Each path is a new rotation, seen through one point. The rows after it are directions, each followed by how far the rotation turns it, in degrees a step (0 if it stays put).
Each turn is a multiple of 5 degrees from 10 to 175, or 0.
Each row of a path follows its step; steps can be skipped.
Path 1:
step 0: [ 10  -5   9  -3   3 -10 -11   8   2  -2  -6  -3   2  -8 -13  -9  -6  -1
  16  -3 -17  10  -9  -7  -7   1  -3  11  -1 -14  -5  15 -16]
step 2: [-10 -14  10  -2 -16   3   4   6   3   0  -3  -3   8   1  19  -5   6   4
  -5   6   9  -4  -7 -21   1   3   9   6   6 -10   5 -14  -5]
step 3: [  1   0  -1  -6 -15   7   3  -7   0 -10   5   2  13  -5  13  12  -2   1
  16  -5 -14  -8  11  -9   8 -22  -5  -2   2  -1  10   3 -10]
step 4: [ 12  -2   4   0  -7   6   0  10  -7 -10   3  -1  10 -12  -9   9  -4  -5
  -8 -20   5   4   0   1  -6  -6   4   9 -10  13 -14   3 -20]
step 6: [  3   0  -1  -3 -12  18  -7  -3   6  13  -1 -10  21   4  -7  -8  -4   9
  -9   8 -11 -11 -11   1   1   8  -5  10   4   0  14  -3   4]
step 7: [  6  -3  14  19  -4   4  -1  -6   0  13  17  -2  15  -1  -7   9   5  -5
  -1  -1 -12  16  13  -4  -1  -4 -13  -8  11  -4   4   5   2]
step 8: [  9  -8   6   8   7  11 -12   8  -8   5  -9   2  -6   5   6   1   5   6
  -2   9  10  10  12  -8  -3   9  -3   2   5  14  -7  17 -19]
step 11: [  8   3   0   2 -17   0  11   7  -9  14 -12   3   4  -1   6  11   7  -2
   3  -5   0  12  -8  -7 -13  -8   4  -7   4 -20  -7  15   2]
step 12: [ 22  -4  -9   2 -11   6   2  -3  13  -7  -2  -1  -8   4  -1   0  -4  21
  13  -5  15  -2   4 -10  -7   6  -4  -3  -7 -10   1   6 -12]
step 13: [ 10   6   5  -6  -8  -1  -4  -9  14   1  -7 -16  -5  -5  -6  12  -9  -9
  -4  -3   0   0  10  -9   2   6   5  14   6  -7  -4 -24 -10]
step 14: [-10 -17  10  -5  -7   3   2   6  -1   7   2 -11   1 -23  -5   7  -7  -2
  16   6   2  -4   1  -2   4  -5  -5  21  10  -2   1   9   7]
[ 3  1 -6 -1  4  2 -2  5  2 -2  2  1 -3  2  0  3 -1 -5  5 -3 -1  4 -3 -1
  8  2  1  7  3  4 -3 -1 -1]
80
[-4 -4  0  2 -1  2  2  2 -1  7 -1  1 -3  0 -3 -4 -6 -2 -1 -2 -6 -5 -5 -4
 -1  1  3  0 -2  0 -3  0  8]
80
[-2  1  3 -2 -3  4 -3  1 -2 -2  5  5  7  5  0 -5  6 -6 -3 -2 -1 -2  3 -1
  1  0 -2  3 -5  5  2  2  0]
25
[ 0  0  3  3  6  0 -7  3 -1  2 -1  5 -4  4 -3  3  3  3 -7  2 -5  1 -4  2
  2  1 -4 -3  4 -1  3  3 -1]
35
[-2 -1 -4  3 -6 -5 -2 -3  1  1  3 -1 -5  6  5  0 -1  3 -4  0  3 -3  0  1
  2  8  5  3 -3  0  3 -2 -3]
100
[ 5  3  2 -2  1  0  2 -4 -3 -1 -2  4 -3 -4  8 -5 -6 -4 -5  2 -3  5  1 -3
  0  2 -2  4  1 -1  3  1  1]
135
Path 2:
step 0: [ -2 -12  16   0  -4   3 -29  -4   4  11  -7  -2  13  -4   6   8   9   4
  20   2   0   4   4   6 -14 -10  14   0   8  -5  -4   5   1]
step 1: [ 14 -21   9   5  17  15  11  19  -4  -1   8 -19   3   4   4  -1   7  11
  -5   4  11   2   2  -6  -1   8  -5   6  -8   6  -8   2   2]
step 3: [-13 -10   4 -12  12   8  -5   0  -9 -16  15 -14  10 -11   0  -4  23  -3
   9  -1  -8  -7   5  -5  -7  -1   9  -5  -6 -11  -6  12   6]
step 4: [ 11  -1  14   4   9  15   5   9  -1   9  13  11  -6  -3   0  12   2  -8
   0   4   4 -10   9  13  19 -13 -13   1  -2   8 -18   1   2]
step 6: [-12 -12   8 -11   8  -1   3   3   2 -10  12  11  -2   9   4   8  -7 -12
   5   2  -8 -13   0   7  15  -5  20   1 -10 -16 -11 -13   7]
step 7: [  3  11   0  17   6   1 -15  20   1   1   1  -3  -8  -4  -2 -11   5 -11
   4  -7  -8  -2 -20   0   9   1 -19  -5   5   1 -23  -6   2]
step 8: [ -5 -10 -14   6   5  -5 -11  -1  23  -8  15  10   6  -3   9 -12 -18   5
  11  16  14  -1  -2   1   6  -5  10   2   9  -3   4  -5  12]
step 9: [ -3 -10   4   4   2 -22  -5  20   7  14   1  -7  -1   5  -7   2  11  -8
   5 -14   0  -4  -8   4  14  19  18   0  -6  -6  -5  -2  -7]
step 10: [ 10  -5 -14   2  -5  21 -24   5  11   0  -6   6 -12   2   6 -13  -1  15
  -1  -9   7  -2   5  -2  -2   8  -3  -2  -4  -6 -15 -12  12]
step 11: [ -7   2   2   9  15 -16   8  -6   7  13  18  -5  -4  -7   6 -16  10   9
   2   0  15  -7   5   7  -6  13  12 -11   8  10   3  -6   6]
step 14: [ -9  -2   7  -3  11   3   1   8  -5   2  14  -2 -24  18   1  -2  -1   9
  -5   8  -1 -10   0  -1   1  -5  -1 -12  -5  21  22  -5   8]
[-4  8  1  0 -7  3 -2  2  2  3 -8 -3 -2  1 -1 -2  1 -1  4 -2  3  3  0  1
  7 -2 -6  1 -3  1 -1  1  1]
140
[ -1   3   1   1  -2  -4   2   1   4  -7   3   0  -3   1  -2   6  -3  -3
   2   3 -10  -1   3  -1   1   1  -3   2   2   3  -3   0   6]
35
[-6  3  0  0 -3  0  1 -5 -6 -3  1 -2 -2  2  3 -7  1  2  0 -2 -1 -7 -2  1
 -3 -2 -1 -6  2 -1 -7 -4  0]
90
[ 0 -1  0 -4 -2  7  4 -1  1 -8  0 -3  0 -4 -1 -5 -2  1 -1  5  4  1  2 -1
  3  3  3  8  0 -3 -2 -3  1]
155
